Each row is where one point has got to under a steady rotation. How many ticks took it there?
The counts run from 0 to 259.
[  3.3  21.7 -17.6 -36.1  12.1  12.1   5.0 -28.9  12.1  -9.9  -2.5   1.2
 -23.3 -12.7 -16.6  37.6   6.2] : 119
[  5.5  41.0 -23.3 -31.7  16.7  16.4  11.2 -16.3   6.0  -9.4  -1.9  -7.8
 -22.7  -4.1 -13.5  24.4  14.1] : 34
[  0.3  26.3 -35.7 -18.3  -7.8  21.3   9.8 -19.4  15.3 -30.9  14.3  19.3
 -11.1   0.8   5.7  23.4 -15.8] : 64
[ -4.0  17.2  -6.4  -1.6  15.5   8.2  -0.7   9.0  42.8 -24.6  11.9  46.5
  -8.3   4.7 -10.7  -4.2 -11.1] : 54
[  9.0  21.1 -26.1 -17.5  -3.8  19.9   3.4 -14.6  18.7 -32.2  14.5  35.5
 -23.2  10.1   4.4  15.6 -14.9] : 106
[  7.0   1.1 -14.5 -19.0  -3.3  11.4  -2.2 -19.1  29.3 -33.1   9.0  37.1
 -19.2  -4.8   0.9  24.3 -14.6] : 107
[-12.6  46.2 -10.0 -23.1  22.4   0.2  -8.7  -0.5  29.2 -10.3   0.1  -1.7
  -9.7   7.4 -23.6  20.3  11.4] : 124
[ 15.1  19.8 -31.9  -9.3   3.0  22.6  13.7 -10.5  15.4 -27.1  15.9  39.1
 -19.2   9.4   5.3   3.2 -14.0] : 147
[  6.6  16.9  -4.5  -2.7  19.7  11.1   8.2  17.0  45.9 -28.3   9.1  31.8
 -10.1 -12.8  10.7  -5.2  -3.9] : 99
[-11.7  22.3 -16.7  -9.4  37.3   6.4  16.5   9.0  40.5 -13.9   6.9  13.1
   7.5 -22.8 -17.9  -9.2  -2.8] : 224
[  7.7  22.2 -12.0 -10.1  32.9  11.3  -2.7  -2.0  23.2 -10.2   4.6  37.8
 -19.8  16.7 -33.3   3.5   3.6] : 177
[ -5.7   3.8  -8.0  -8.8  15.8   2.9  10.5  -2.1  53.3 -30.7  14.1  29.9
  -3.7 -28.7   7.1   4.3 -15.2] : 14
[  5.1  21.3 -33.2  -6.5  14.3  19.7  26.1   0.2  31.3 -27.5  18.1   9.4
   1.4 -26.3   8.4  -4.9  -7.6] : 101
[ -7.4  30.9 -31.1 -21.8  -8.3  13.5  -1.2 -18.3  16.8 -27.5  13.6  18.7
  -8.2   3.7  -0.4  31.3  -9.7] : 23
[-15.1  44.0  -7.4 -30.9  14.9   2.7  -9.0  -5.8  24.3  -9.1   5.3   2.7
  -8.7   7.0 -25.6  32.4   6.0] : 165
[ -2.4  29.4 -18.9  -5.4  16.1  11.3  12.9  13.3  40.2 -32.8  20.9  22.4
  -3.8  -9.5  10.7  -7.3  -5.1] : 57
[ -7.3  40.9 -12.6 -16.9  -0.9   7.4   3.7   4.3  30.0 -34.4  21.9   6.7
  -6.9  -7.8  19.9  24.7  -2.8] : 154
[-11.9  36.6 -17.2 -12.2  -1.0   7.6  -0.9   3.6  38.5 -37.8  21.5  14.5
  -5.0  -2.2  15.7  20.1  -9.8] : 195
[ 13.6  41.1 -11.8 -34.0  10.6  15.0   6.2  -7.7   4.1 -11.3   2.0   4.0
 -33.3   5.6  -5.5  28.1  20.2] : 76
[ 10.4  33.3 -16.8 -31.6  -0.9  15.2   2.0 -10.4   4.3 -22.2   6.2  12.6
 -34.6  10.9   0.8  33.2   4.7] : 203
[-14.5  20.8 -21.5  -5.8  18.8   8.3  13.4   3.9  42.6 -27.7  17.7  19.0
   8.8 -22.4   0.8  -3.9 -12.8] : 56
[ -1.1  34.7  -2.8 -28.6  -1.0   3.5 -14.6 -10.7  19.1 -18.0   6.0  15.1
 -28.6  10.9  -8.9  39.7  -1.3] : 248
[ -9.3  45.1 -16.3 -25.6  25.4   5.6  -3.5  -7.6  16.2  -3.9   0.7   5.9
 -14.3  10.8 -32.8  23.2   6.2] : 38
[ 19.7  20.3  -5.7 -36.5   8.2  11.8   6.2 -18.6  11.6 -13.2  -4.8  10.5
 -38.7 -12.6  -3.3  31.6   9.8] : 118
[  4.8  23.0 -37.8 -14.3   8.1  21.2  26.1  -4.3  24.7 -27.0  16.1  12.3
  -4.2 -21.4  18.1   1.0 -13.3] : 60
[  0.1   5.8  -5.2 -12.0  31.7   4.7  -1.4  -7.9  36.0  -9.6  -2.6  37.1
 -19.8  -4.3 -42.5   1.6  -3.1] : 178
[ 12.8  22.1   2.7 -31.6  10.9   9.4   7.4   2.7  22.0 -19.0  -0.3   3.4
 -39.8 -14.4  13.3  30.3  14.0] : 73
[ -1.0   6.2  -6.5  -8.9  33.9   6.1  11.1   6.5  52.5 -16.9   5.1  26.9
  -9.2 -28.4 -13.7 -10.3  -0.1] : 182
[ -8.4  27.7 -31.1  -8.3  22.5  13.4   5.1  -1.7  28.6 -14.0  10.8  33.7
  -4.7   5.5 -28.3  -4.7 -12.4] : 94
[ -6.6  29.2 -21.1 -12.5   3.4  10.0  15.8  -4.5  33.4 -30.0  19.1  -1.0
  -1.2 -26.8  20.5  16.8  -7.3] : 239
[ 18.2  23.0 -31.5  -4.7  18.1  22.7  26.9   2.3  19.8 -24.3  12.6  34.7
 -20.2   3.9   3.5  -9.5  -4.8] : 229
